In the rows, 128 means zero.
Named moves come first, each a turn or a mirror and shown by rows before and after it. Which of them, in which order, take the first row of each pair that follows to the second? Write the first one first, as in the answered first pair.
move A:
[112 158 125 102 112 102  96 147 115 134  92 112 120]  ->  [113 171 126 101 129  94 118 156 124 141 105 109 111]
[127 153  86 158 120 144 119 113 132 128 139 141 153]  ->  [131 169  97 149 136 134 147 128 142 132 151 138 142]
[116  80 107 131 110 180  98 109 118  90 113 139 144]  ->  [134 120 143 113 177 161 182 153 152 112 157 133 106]
[115 102 119 161 100 157  70 100 130  98 115 149 153]  ->  [141 149 155 141 174 133 169 157 170 122 165 140 111]
move N:
[141 133 116 159 129 147 132 173 139 171 160 116 100]  ->  [112 125 134 105 136 141 152 166  98 143 147  90  92]
[110 131 134 130  91 146 149  82 133 156 152 150 116]  ->  [116 140 138 134 105 132 149  93 139 142 154 160  91]
[170 133  89 162  84 141  63 151 157 145  97 152 153]  ->  [143 154 151  84 126  94 103 182 107  78 104 149  74]
move Q:
[124 136 127 136 132 138 143 129 141 144 138 107 146]  ->  [126 143 146 150 148 122 142 124 134 120 145 123 116]
[171 157 116 150 132 134 134 140 174 183 144 128 150]  ->  [171 168 144 168 155 117 131 130 168 148 157 150 112]
[136 119 112 119  91 158 126 122 144 119 135 155 137]  ->  [138 122 120 132 104 161 137 107 148 114 144 153 131]
[125 111 135 113 135 152 186 103 134 150 141  82 168]  ->  [130 136 169 130 163 118 166 101 127 101 161 120  96]
Pairs:
Each pair is 2 to 3 moves apart.
[145 127 114 134 149 139 133 170 145 117 140 149 106]  ->  [113 104  95 110 116 164 119 148 119 119 104 122 147] -> A N Q
[127 129 155 138 145 118 102 102 113  60 135 163  80]  ->  [163 141 142 177 159 122 130 117 162 103 163 166  88] -> N N A
[120 141 137  83  91  83  75 159 107  81  96 134 115]  ->  [122 142 123  62 103 113 144 184 141 151 106  92 170] -> A Q
[111 128 143 140 120 130 156 126 111 155 118 114 156]  ->  [120 126 136 158 116 128 147 127 124 165 123 126 159] -> N N N
[114 151 127 164 108 130 119  93 118 162 100 128 150]  ->  [126 159 114 144 110 121 135 129 128 181 102 118 157] -> N Q Q
[126 146 137 106 137 110 181 134 128 165 153 118 144]  ->  [120 126 121 152 102 113  90  79 100 123 126 151 143] -> N Q A
[ 93 155 155  96 133 105 156 133  92  93 116 136  73]  ->  [ 82 128 106  87  87 137 121 126  89 122  80 114 135] -> A Q
[152 170 101 127 127 108 127 177 130 150 134 112 158]  ->  [140 152  98 151 107 142  98 115 111 144 130 119 178] -> Q A
[131 123 117 131  97 150  78 137 120  98 109 142 138]  ->  [152 141 116 149 132 155 136 164 171 152 146 136 141] -> A N N
[ 86 118 166 121 136 109 175 101 133 158 135 107 163]  ->  [ 81 110 148 120  94  92 103 103  99 117  96 128 142] -> Q A Q
[103 114 123 127  92 142 109  77  91 139 112 103 160]  ->  [138 140 128 163  98 113  66 120 112 115 116 154 101] -> Q N Q
[135 115 120 155  98 144 114  98 131 149 129 119 162]  ->  [155 123 119 179 114 131 104 119 152 142 142 145 139] -> N N N
[134 140 115 118 163 116 150 177 159 151 141 105 105]  ->  [136 140 126 150 177 126 151 148 169 150 159 115 104] -> N N Q
[154 119 117 127 128 105  86 158 115  85  99 165  69]  ->  [171 117  82 170 111 135  83 158 156 139 111 165 116] -> A N N
[128 105 106 156 120 176 138  70 126 146 146 115 153]  ->  [131 101  78 121  81 153  92 127 115 140 100 119 158] -> Q Q Q
[155 130 115 176 136 117 115 147 167 158 135 149 116]  ->  [ 96  98 129  96 121 129 128 115 102 123 103 101 153] -> N A Q
[106  86  88 104 132 121  94 146 108 113  80 159 129]  ->  [139 116  99 121 174 106 139 183 154 134 117 169  97] -> N A
[140 122 141 105 153 108 132 132 115  84 145 126 103]  ->  [128  97 100  94 108 128 103 127 110 102 117 108 154] -> A Q
[136 112 137 103 136 154 171 111 136 124 156 142 130]  ->  [139 114 148 107 144 149 159 104 133 100 148 153 111] -> A Q A
[109  96 122 126 122 146 115 122 123 126 115 113 147]  ->  [129 107 128 145 134 122  97 142 137 104 119 150 110] -> Q N Q
[123 104 114 192 110 201 130  73 159 129 147 134 162]  ->  [116 113 148 169 117 161  89  83 119  49 137 162  94] -> N A
[143 122 114 175 104 136 120 124 155 166 129 139 146]  ->  [143 125 122 181 110 124 102 118 141 138 133 160 120] -> A Q A
[111 114 142 124 123 110  95  99  75  76 114 134 122]  ->  [161 143 137 182 153 111 127 136 152 130 159 155 108] -> A N N
[138 176 132 141 112  90  94 138 124 149 135 120 155]  ->  [128 174 150 132 138 110 135 114 119 148 149  96 160] -> N Q Q
[129 101  83 115  79 153  80 152 131 149  83 125 163]  ->  [121 125 136  43 140 119 156 188 111 121 110 106 117] -> N N A
[128 115 115 149 111 129  79 114 108 110 105 136 114]  ->  [140 140 137 131 161 123 166 147 148 158 141 119 114] -> Q A
[155 110  87 134 104 119 104 161 133 127 107 143 118]  ->  [152 103  85 145 100 141 119 145 142 142 111 132 152] -> A Q A
[ 99 136 136  79 147 143 179 123 116 152 130  90 139]  ->  [106 141 126  59 126 123 156 154 105 143 108  93 134] -> Q Q Q
[129 144 157 152 107  74  58  91  88  87 125 161  97]  ->  [134 140 134 181  87  95  42  83 107 110 118 159 126] -> N N
[147 127 110 148 102 152  97 140 131 129 108 176  82]  ->  [145 141 137 117 139 151 180 164 149 157 138 146  93] -> N N A
[132 126 122 157  98 132  69 104 114  97 110 152 120]  ->  [138 147 138 147 126 108  87 137 123  89 119 169  81] -> Q N
[125 110 111 133 102 168 128  90 112 152 153  89 177]  ->  [138 151 163 133 161 124 150 116 123 104 190 121  88] -> A Q
[116 111 135 145 154 108 135 104 112 108 160 132  98]  ->  [117 112 133 134 157 123 158 101 119 130 164 108 126] -> N A
[109 143 140 132 127 128 108  91 123 102 125 131 106]  ->  [124 156 140 105 144 107 141 140 134 121 131 125 103] -> Q A
[147 136 126 145 146 142 172 167 165 160 131 138 118]  ->  [119 132 147  90 145 126 171 166 125 113 112 131 107] -> N Q Q
[113  93 140 110 140 171 123 125 119  63 109 150  71]  ->  [131 116 136 103 157 158 156 178 153  96 121 155  65] -> N A Q
[113 103 145  75 120 121 103 140  95 110 103 111 122]  ->  [140 100 106 129  98 147 104 135 143 173 116 118 172] -> A N
[140 105 108  90 131 165 138 132 133 159 120  96 134]  ->  [150 115 128 153 146 150 103  96 139 116 144 134  96] -> Q A N
[136 129 103 109 123 121 156 166 140 155 110  97 148]  ->  [152 146 134 145 154 104 161 154 155 131 146 127 101] -> N Q Q
[114 134 114 105 123 103 105 156  93  84  94 134 120]  ->  [124 119 106 166 118 159 135  96 134 140 125 112 176] -> N Q
[ 89 107 162 115 170 138 184 118 112  93 151 113  98]  ->  [124  91 107 204 117 160  98  98 141 107 136 156 126] -> A N
[167 172  90 191  92  97  98 123 169 205 126 134 164]  ->  [ 95 165 175  61 131  61 138  97  65  94 114  98 110] -> Q Q N
[151 106  90 147 122 158 150 145 165 169 119 128 140]  ->  [ 98  95 135  87 121 140 139 110  94 103  97 111 122] -> Q Q N
[115 121 128 117 119 120 102 115 102  91 106 133 107]  ->  [126 114 114 149 110 146 107 103 127 126 116 129 139] -> N Q
[131 139 114 134 149 100 145 146 134 107 140 137  89]  ->  [102 123 106  95 134 120 163 123 116 129 130  93 135] -> N A
[124 147 148 136 106  87  80 113 101  75 116 143  98]  ->  [157 153 112 146  91  81  79 164 137 123 113 149 112] -> Q N
[137 152 160 113 149  98 141 151 115 135 145 108  86]  ->  [118 139 156  90 141 113 147 140  99 134 135  85 109] -> N N N
[137 162 169 133 138  64 164 102 103 102 204 122 108]  ->  [155 158 137 182 122  92 162 100 139 156 218 120 149] -> N A N
[162 164 143 169 135 110 142 122 153 166 147 144 110]  ->  [148 168 161 136 152  98 155 133 134 139 149 139  95] -> N N N
[115 105 130 123  92 123  89  73  89 125  78 121 137]  ->  [145 139 144 111 127  79 104 145 106 106  92 152  72] -> N Q N
[ 93 123 125 124 180 121 127 119 120  82 117 128  99]  ->  [106 113  74 126 136 139 116 142 142 141  97 107 156] -> Q A N
[112 133 121 146 108 113 101  77 101 121 127 116 140]  ->  [144 164 126 129 139  83 135 152 136 144 146 129 106] -> N Q A
[149 125 114 180 145 167 176 108 183 174 166 121 132]  ->  [138 124 104  89 114  95 107 202 116 106  96 149  76] -> A N Q
[131 147 126 133 155 170 172 117 165 139 137 137 112]  ->  [120 127 114 154 126 176 106  76 135 100 116 157 115] -> A Q
[114 171 147 122 152  92 134 109 100 111 136 111 127]  ->  [138 174 119 128 140  91 139 150 137 160 132 113 149] -> Q N A
[154 125  83 167 116 112 106 178 152 162 166 151 104]  ->  [149 127  96 175 130 115 111 165 154 156 180 153  95] -> Q Q Q
[177 203 156 161 168  82 185 155 151 179 183  94 132]  ->  [113 167 186 100 159  99 192  81  75 130 161  51 158] -> Q N Q
[132 133 125 118 141 138 150 143 116 144 121 117 149]  ->  [133 140 138 119 151 115 141 144 116 113 130 138 120] -> Q Q
[131 121 129  97 156 147 191 138 139 130 128 108 116]  ->  [145 132 140 146 158 143 168 120 151 114 153 140  89] -> N Q
[124 152 143 139 141 115 157 107 109 161 121  91 163]  ->  [127 148 145 167 138 120 132  79 102 141 131 114 144] -> A Q N
[120 117 152 129 153 155 159 113 109  82 132 143 110]  ->  [117 106 128 110 119 150 120 138  97  82  97 149 128] -> A Q
[128 143 130 142 133 100  79 115 120  88 110 122 112]  ->  [142 163 139 144 162  99 126 148 153 118 145 118 105] -> N N A
[105 118 121 149 142 193 164 112 151 138 166 125 125]  ->  [101  95 116 151 116 191 111  99 121 108 141 137 120] -> N A
[145 138 109 129 113 105  74 161 137 135 113 135 130]  ->  [146 152 150 117 157  97 125 163 140 126 141 132 101] -> Q N
[131 110 116 143 107 149 109 122 106 137 100 110 129]  ->  [115 115 145 131 134 149 138 105  96 113 115 104 113] -> Q N N
[137 106  91 174  99 153 110 111 148 154 127 152 142]  ->  [111 129 145  74 153 112 173 167 118 110 132 135  93] -> A N Q
[129 120 115 151 110 147 105 128 133 105 121 133 129]  ->  [119 128 142 111 142 136 152 129 123  97 137 112 120] -> A N Q
[104  88 132 158 109 158  91  74 127 101 129 159 118]  ->  [110  80  95 121  81 150  74 137 133 121  98 148 132] -> Q N Q
[128 119 143 170 107 132  72  60 124 131 155 150 139]  ->  [107 105 156 125 110 132  83  52  93 113 150 133 146] -> N N
[140 124  95 153  97 117  55 148 134 128  98 159 114]  ->  [138 146 145 122 150  96 123 166 137 100 140 161  61] -> Q N
[138 106 114 116 146 148 159 177 161 153 131 126 129]  ->  [115 111 157 110 170 147 170 142 130 103 144 123  91] -> Q N Q
[111 110 150 138 159 135 122 118 117  78 131 152  81]  ->  [108 102 110 109 145 160 172 157 145 152 123 104 153] -> Q Q A
[108  99 111  90 115 166 145 138 131 129 109 116 140]  ->  [122 106 123 134 131 171 158 122 159 148 141 126 131] -> A Q N
[135 109 129 156 124 135 170 141 153 150 158 106 111]  ->  [126 100 128 141 116 148 178 131 145 155 159  93 128] -> N N
[101 137 188 157 165 128 123  47  93  69 163 115 111]  ->  [123 145 116  54 116  90 114 210 105 135  89  94 143] -> Q A Q
[123 124 110 179 108 159 106 122 136 142 144 150 136]  ->  [111 125 113 149 121 169 148 117 132 159 147 118 161] -> A N N
[121 135 136 152 102 123  81  94 109  96 119 138 128]  ->  [108 142 171 122 139 125 145  81 108 101 144 116 127] -> A N Q
[127 127 117 101 108 114  71 147 111  96  89 120 122]  ->  [132 121  99  92 106 135 100 151 129 134  89  99 157] -> A Q A
[ 95 128 149 133  92 144 104  44  84 130 107 113 174]  ->  [ 90 156 189 102 133  99 125  71  68  89 120 132 114] -> N N
[115 133 124 122 110 118  92  93  85 130 127 142 134]  ->  [140 160 128 121 148 103 144 139 134 164 153 143 121] -> N Q A
[118 147 147 123 154 101 169 158 144 136 153 106 119]  ->  [ 89 123 137 113 111 105  98 122  97  89 111 117 127] -> A N N
[122 145 117 115 108  88 105 146 143 161 114 128 155]  ->  [102 146 157 118 141  94 138  90 120 138 139 109 152] -> Q Q N
[116 142 149 152 135 117 103  98 123 109 135 123 134]  ->  [115 136 123 116 116 116 107 144 130 143 107 104 166] -> A Q Q
[129 138 132 178 162 154 176  57 139 134 190 105 125]  ->  [117 132 129 157 160 161 182  51 128 133 190  97 132] -> N N
[124 140 149 172 112 122 102  86 107  83 133 135 117]  ->  [148 152 136 201 125 130 125  93 144 131 159 137 127] -> A N N
[145 130 108 111 161 107 169 181 163 144 162 160 104]  ->  [123 103 114 179 139 148 118  65 134 113 169 165 128] -> A Q Q
[134 164 150  74 145 125 187 126 152 141 140  90 109]  ->  [131 138 132 151  94 141  87  39 132 110 123 128 119] -> N Q A
[105 120 168 101 183 144 189 126 119  79 148 131  91]  ->  [102  99 127  72 124 128 117 162  96  58  82 146 105] -> Q A
[100 137 148  80  97  83  88 112  73 124  95 105 154]  ->  [140 159 125 129 110 103 145 136 151 212 138  97 190] -> A N A
[124 128 152 131 148 135 144  89 126  92 154 157 105]  ->  [144 140 129  93 145 121 168 157 147 133 137 141 114] -> Q N A
[116 126 110 128 103 133  95 115 145 155 119 104 175]  ->  [ 97 129 152 121 121 123  94  80 106 108 130 115 136] -> Q Q N
[142 140 103 162 135 148 110 112 128 101 125 155 125]  ->  [133 154 115  95 154 123 157 152 113 105 119 130 122] -> N Q A
[115 133 145  88 161 145 178 134 142 144 146 118 110]  ->  [110 108 107 100 116 168 140 113 134 169 122 105 162] -> Q N
[135 162 160 138 159 107 165 128 125 123 154 120  89]  ->  [139 147 127 170 116 105  86 117 116 101 117 147  93] -> A Q N
[134 143 107 155 105  98  68 102  97  96 112 142 135]  ->  [147 148  74 129  94 104  85 160 128 147 104 127 153] -> Q N Q
[110 112  88  80  79 103  79 147  77 122  60 134 152]  ->  [126 113  68 116  74 106  69 150  95 147  72 144 161] -> N N N
[147 120 151 139 157 127 141 128 134  91 143 156  95]  ->  [116 104 149 113 136 148 138  95 100  87 122 129 123] -> N Q
[134 121  67 129 107 136 132 106 158 174 126 115 175]  ->  [151 150  86  98 136  85 135 178 160 145 123 142 111] -> N Q
[107 144 150  62 139 120 188 140 110 137 124 100 140]  ->  [ 92 115 132  82  95 134 115  93  83 104  92 119 152] -> Q A
[132 156 130 133  89  98 108  84 133 161 121  96 174]  ->  [141 175 146 119 102  61  86 111 112 120 119 126 115] -> Q N Q
[108 125 140  55 155 134 181 138 117  86 130 103 100]  ->  [107 116 124  50 141 142 185 151 123 105 122  93 127] -> Q Q
[140 116 149 145 142 151 106  69  98  79 137 147 121]  ->  [132 110 112  89 119 167 145 106 103 148 110  93 184] -> Q A N
